The same turns and mirrors carry the whole set onto itself and the rows of a family onto each other. Which other rows belong to the same family as each row named below? List them in the order they appear above.
These 35 rows form 7 families of 5 rows each.
tobug: [  9.2  20.7  21.8 -10.7  -5.6 -34.6  45.7   3.5  31.6   0.4]
zapi: [  1.3 -34.4   4.1  47.5 -15.1 -36.0  -7.8  12.6  18.6  16.3]
mez: [-12.0 -35.8  52.7  17.5 -38.2   0.7  14.3  33.2  50.0  13.9]
ras: [41.9 10.5 28.7 -6.2  3.7  0.0 39.4  1.6 22.5 16.7]
tamev: [  9.2 -20.8  15.1  22.7  28.9  26.0   8.3  30.7 -13.8  11.0]
doz: [ 28.2  17.7  17.8   8.0 -22.9  -4.3  45.1  -6.5  40.4  31.4]
fakug: [  1.0 -16.8  29.4  60.5  23.5   5.5  -2.4  42.3  16.9  35.5]
Torer: [-31.1   5.6  -0.4  40.1 -10.1 -46.9  -5.7  13.8  23.1  11.6]
Naku: [-24.6  29.3  52.3  21.5   3.1  35.2   7.9  27.1  32.9  25.2]
zufo: [ -1.6 -28.9  43.6  -2.6 -39.2  31.2  17.7  27.7  15.3   2.4]
miv: [15.7  5.2  9.7 25.2 31.7 24.0 18.7 32.5 17.2 45.3]
Podap: [-47.0  24.1  41.3  46.9   1.6   4.7   7.4  22.1  30.4  -4.9]
mitaz: [-25.8  27.4  46.4   8.9  21.8  -7.4   1.6  43.1  37.5  -9.0]
dugu: [ -6.8 -40.5  29.7  24.6 -44.8  21.5  11.7  25.3  41.7  -1.6]
gopo: [  7.1 -21.4  20.3  29.2  25.6  33.5  21.6  40.7   1.9  33.5]
loku: [-16.2 -39.5  17.9   7.0 -42.6  14.7  35.7  27.3   9.9   7.8]
Rabe: [-16.9 -15.2   6.7  36.1 -10.7 -37.4 -22.7  35.9  15.4  21.4]
vavon: [-17.2  52.6  33.1  17.3   8.3   4.3  12.7  21.5  38.9  -2.9]
Kodu: [-42.0  26.5  35.4  16.2  20.5  -6.6  13.1  18.6  50.9  -1.2]
gof: [ 15.6 -20.1  26.2   9.5  24.7  25.2   0.5  28.1  -0.6  39.1]
zup: [-15.6  -9.0  16.0  55.6 -14.8 -43.7   2.0  11.3  -1.8   5.9]
Pir: [-38.1  -8.6  43.0   4.4 -41.8   9.4  30.6   3.0  29.6  -6.7]
bunuv: [-21.3   1.3 -10.7  49.8 -16.1 -26.9  12.1  -2.8   0.9  12.7]
Mogud: [ 29.4 -17.9   8.2  -9.3 -24.5 -12.0  34.2  -3.0  18.6  -8.6]
kuden: [-27.4 -42.0  37.1  25.4 -45.9  -2.0  15.7  30.4  18.1   4.0]
sotot: [ 34.4  18.6  23.1   6.6  12.0 -22.9  35.9   0.7  17.7  -8.1]
zuk: [ 11.5  -0.1 -10.9  29.7   9.9 -48.1  10.6  27.1  17.0  14.3]
Geru: [ 13.5 -38.1  22.8  31.6  15.1  33.6  18.3  30.7  11.4  30.1]
Nafi: [  6.5 -18.3  38.8  26.8  29.4  28.6  31.4  29.1  26.6  43.3]
sile: [-29.7  40.4  33.9  28.5 -15.0   7.7  -2.2   5.1  44.9  -4.0]
fomu: [-18.1 -40.9  39.9   6.2 -48.3   6.2  15.0  29.0  26.4  10.1]
Mili: [ 32.2  11.0  20.1  -2.4  -0.2 -15.4  50.0  -5.0  32.9  14.6]
rok: [ 27.9  28.7  12.1   0.0 -13.4  -6.8  54.2  17.8  24.0  15.2]
simi: [-14.8  -4.8  -8.6  51.1 -13.6 -37.7 -11.3  13.4  16.0  11.9]
fibul: [-27.4  40.4  49.3  22.3   8.0   2.1   5.8  20.2  37.1  -9.7]

Which other rows belong to the same family as sile? loku, Rabe, sotot, Nafi
Which other rows belong to the same family as Kodu? dugu, gof, zup, rok
Which other rows belong to the same family as gopo? fomu, Mili, simi, fibul
Which other rows belong to the same family as kuden? ras, Torer, vavon, Geru
Which other rows belong to the same family as Mogud? fakug, Naku, Pir, zuk

The same turns and mirrors carry the whole set onto itself and the rows of a family onto each other. Which other rows belong to the same family as each row named below? List them in the order they appear above.
These 27 rows form 9 families of 3 rows each.
lev: [-23.3 -25.9  38.6 -78.4  19.5 -10.9 -34.2 -21.5  48.5   4.9  -6.3 -12.2
  -0.1   8.5  21.8 -83.4  34.5   2.8 -17.8 -35.2  12.6]
pokob: [ 19.1 -10.5  65.3 -14.7 -25.9   6.2 -21.6 -67.7 -11.7 -25.5 -14.5 -60.9
 -13.5 -26.0  -2.2 -45.0  -0.1 -33.1  -5.0 -33.1  35.3]
dufi: [ 17.2 -37.8  54.6 -48.9  51.2  -8.6 -43.5 -18.6 -22.2  -5.4  -4.0 -33.7
  35.0  44.6  14.8   4.2  11.9  19.0 -27.0 -27.2  35.4]
ranan: [ 15.2   2.5  78.2 -11.3 -21.7   5.1 -13.8 -67.0  -6.2 -35.3 -18.4 -68.3
  -7.5 -16.6   9.6 -44.4   5.8 -33.3  -3.1 -37.7  35.0]
gim: [  0.1 -29.7  69.3 -39.4  37.8  -8.2 -63.3 -27.3 -26.9 -10.5 -31.0 -34.8
  10.4  47.8  21.4  12.9   3.0  13.2 -59.2 -33.9  35.7]
vetom: [ 21.8  31.5  79.1  -8.0 -12.1  -2.5 -41.0 -58.8 -24.3 -15.7 -24.1 -54.9
 -24.0 -15.0  16.2 -32.3   7.4 -30.6 -28.0 -46.6  34.5]
kub: [-16.2 -10.2  53.0 -73.4   0.0 -11.7 -41.9 -39.6  48.6  33.1 -32.8 -36.9
  -7.1  -3.7   7.6 -73.2  39.6  15.4  -5.4 -32.2  31.0]
feb: [-10.2 -12.7  45.9 -94.4  -5.6 -24.6 -36.6  -7.1  42.9  10.8 -25.8 -14.4
   7.7   1.8  16.1 -71.7  23.3 -15.2 -21.4 -41.7  21.9]
tir: [ -4.9  -0.3  30.0 -71.1   2.0 -19.5 -29.4   0.3  36.6  19.0 -16.3 -33.2
  -6.1  -1.8  28.5 -89.9  15.0  -6.9 -17.5 -34.0  42.0]
viz: [ 14.1  15.2  77.6 -12.4  -2.3  16.6 -24.5 -83.9 -13.7  -9.1 -17.8 -60.4
   4.3   8.9  30.5 -40.4  -8.2 -36.1   4.2 -29.2  18.6]
tasaf: [ 24.7 -26.9  67.1 -46.5  38.3 -12.0 -46.3 -42.6 -19.8 -18.7 -20.3 -32.9
   1.7  55.0  32.0  16.9  11.7  27.5 -40.7 -37.2  20.6]
reb: [  4.6  27.0  75.1 -18.0 -10.6   5.6 -25.5 -63.8 -20.1 -29.2  -8.1 -73.9
 -12.8 -29.4   7.2 -34.8  11.5 -20.0 -17.1 -24.0  19.8]
mudo: [  5.9 -24.9  46.9 -35.7  42.9   2.8 -59.0 -25.8 -31.7 -17.8 -17.3 -23.8
  13.7  61.0  31.4   2.6  10.9  20.8 -24.5 -33.4  45.0]
Vol: [-25.6  -6.4  35.5 -72.8   4.9 -25.2 -33.2 -16.0  41.1  21.2 -17.1 -18.4
  11.7   4.5  16.3 -62.5  53.1  -0.5 -11.9 -29.2   8.8]
bofal: [  5.1 -32.0  45.5 -48.1  52.2 -14.1 -40.7 -28.9 -17.5 -15.0 -17.0 -43.0
  16.8  44.3  32.8   6.9  27.4  29.4 -46.1 -28.3  41.8]
guto: [ 19.0   8.5  83.1 -14.0  -8.9  22.0 -50.8 -63.6 -24.8 -36.1 -21.2 -47.9
  -5.9 -24.9   1.5 -36.7  18.9 -29.5 -14.6 -27.2  12.3]
vob: [  0.9 -29.4  35.6 -45.9  45.8 -27.4 -37.1 -41.4 -43.3  -6.3 -22.5 -27.1
  15.7  38.6  30.2  10.2  13.4  13.9 -43.2 -36.0  35.5]
ruso: [ 12.8 -27.4  50.6 -44.9  49.1 -16.7 -45.1 -46.8 -23.8 -21.9 -27.2 -36.7
   4.8  55.1  22.4   4.4   4.6  26.6 -45.6 -35.6  30.6]
Bog: [  9.7  14.0  73.6 -21.7 -19.3  13.7 -23.9 -48.1 -28.7 -30.6 -18.5 -69.8
 -13.6  -5.8   3.3 -56.3  -2.8 -33.2   5.7 -21.3  25.9]
mok: [-19.5 -10.3  57.3 -86.2  -7.3 -21.3 -32.3  -5.5  27.6  12.1 -22.0 -18.9
 -19.6   8.0  26.7 -78.9  38.5  15.9   2.0 -38.8  26.6]
pifi: [-14.7   0.3  31.3 -76.8  -3.7  -7.3 -36.6 -21.2  41.8  16.3 -15.9 -10.1
 -18.2   9.1   7.1 -83.2  24.9  -2.6  -1.7 -35.7  21.1]
Las: [  3.2 -44.6  60.8 -68.8  56.6 -19.0 -53.1 -43.9 -30.3  -3.5 -31.3 -46.1
   9.9  49.1  34.9 -14.7  18.1   1.6 -45.7 -36.8  44.5]
Zifot: [  0.0  14.8  80.6  -6.4 -14.0  22.3 -21.1 -61.8  -7.6 -29.3 -26.9 -59.1
   2.6 -15.6  15.0 -46.8 -12.3 -26.8 -24.6 -45.3  27.5]
gupo: [  8.3  -7.2  56.0 -37.4  59.1 -25.0 -52.9 -22.2 -26.6 -10.8 -16.2 -29.5
  31.3  43.9  40.2 -13.3  24.2  27.8 -32.7 -42.2  36.6]
rumon: [ -7.9 -15.6  32.2 -90.3 -17.4  -7.1 -45.9 -10.4  37.2  17.6  -3.5 -33.2
 -18.0   5.4  15.0 -68.4  27.2  -9.9 -22.5 -33.1  12.1]
rurun: [-26.5 -22.7  46.8 -75.6   6.9 -26.2 -38.5 -21.9  47.2  13.5 -15.1  -5.4
 -12.1   5.4  25.1 -77.9  31.9   2.1 -10.2 -27.8  20.1]
Vuk: [ 15.1   5.5  96.4 -12.8 -17.4  -2.1 -34.5 -65.0 -23.5 -35.2 -16.9 -53.6
   1.1 -16.8  15.8 -35.8  -5.4 -38.9 -16.5 -35.1  23.2]

Which other rows belong to the same family as Vol? gim, Bog
Which other rows belong to the same family as viz? kub, Las
Which other rows belong to the same family as feb? reb, mudo
Which other rows belong to the same family as tasaf? lev, pokob
Which other rows belong to the same family as ruso? ranan, rurun
Which other rows belong to the same family as vetom? tir, gupo

